One turn sends every row of this set to another row. A few are shown first. Where does it send the rows asked after them?
lef: [  5  -3   2 -12  10  -3  -7  -3 -12   8 -16  -7]
bov: [-20   7 -12  -4  13  -4  -5 -12   8   2  -1 -10]
pes: [11 -1 16  3 -2  6 13  6 -1  1  4 -6]
zenul: [ -1   3 -10  10   3   3  27   3   1   6   0   1]
gubu: [  2 -15   7   4   1  -5  -6  -2  -7   6   5 -18]
dovek: [  6  -8   4  -2  10  -2 -13  -9   4   9 -15   3]
kemaf: [-4 -7 -4 17 10 -9 -3  6 -3 15  9  3]
Nev: [ -1   5  -8 -18  -5  -9  -9  -3  -1   5 -10 -12]
faro: [-16  10   3  -2  13  -4  -9 -16   6  -2   3   5]
viz: [ 11  -7 -16  10   9  -6   3 -11  13  -7   0 -10]
Rasep: [  8   6 -19  10   4  -9  -8 -11   0   6   9 -10]
mava: [  9  -6 -20  -3   6  -7  18  11   3   3   3  -6]
lofe: [  2   4  -3 -21  13   0  13   2   4 -12  -4  -2]
kez: [ 2 18 -1 10  5 -3 18  6 -8  5  4  0]
vela: [ -6 -14   0  -7   4   1   4  -1   9  -3  22  -4]
Ruvi: [-12   9  16  -3  10   5  -1  -6  -1  -7  -4  -6]
vivup: [ -2  -1   0  14   0  -6  -2 -16 -10  -5   0 -17]
Gitaz: [ -4  -8  -9 -21  17  -2  13  -4   2   4  -9  -3]
Mem: [-4  3 -2 -1 12  4  6 10  3 14 20 -5]
veze: [ 10  -3 -10  14  14  -7  12   2  -1  -7  -7   8]
mezar: [  6 -11  -4  15   7   4   5  11  -3   4  -6   9]
Repam: [-11  -3  -2  13  11   2   9  -5  15  -2  15  -2]
pafun: [  7   6  -6  -1  19   4   1 -14   9   3 -14   5]
pez: [-17  -1   3 -10  10  -5  -1   4  -6  16  -2   8]
tid: [ -8  -8  10   5  -6   6   6  -4   4 -10  -6 -14]
ledo: [  2   9  12 -15   5   3   8 -14   1  -6  -8  -3]
kadu: [-11  -1  -6  13  -1  -8   2 -20   7   3   2 -14]
belup: [ -4  -4  -1 -12  25  -5   5   0  -1  14   6   5]
navu: [ 16 -14   0   3   4 -12 -10   3  -4   3   1   4]
pasiz: [ -3 -10  -7 -12   3   7   7  11  11  -7   8 -10]
zelu: [-2  5  5 -3 -4  3 17  0  1 11 18 -4]
zaf: [ -3  14   6  -6   2 -13   7   1 -10  12  -4  10]
rogag: [ -9   3 -10  -4 -11 -12   9   5   1  -7  10 -14]
bez: [ -6 -12  -4  -2  -4  -5   6  -5  -1 -21   3 -12]
Sopeb: [-5 21 -3 -7  0 -4  2 -1  4  2 -6 14]
masi: [ 10  13  -1  12 -13 -10   1   2  -1  -5   1  -1]
Dos: [-13   5 -16 -16   5 -14  -7  -2  -5  -1  -5  -2]
tibov: [  1   7 -12   0   8 -11   7 -10   9   0 -16  13]
muf: [ 16   1 -12   3  -5  -5  -9  10  -3   3   3   4]
supa: [  7   2 -13  -3 -10 -19  -6  -8   1   7   8  -8]

bez goes to zenul
faro goes to pez
pasiz goes to veze
Where do these go?
viz goes to Repam
bov goes to belup

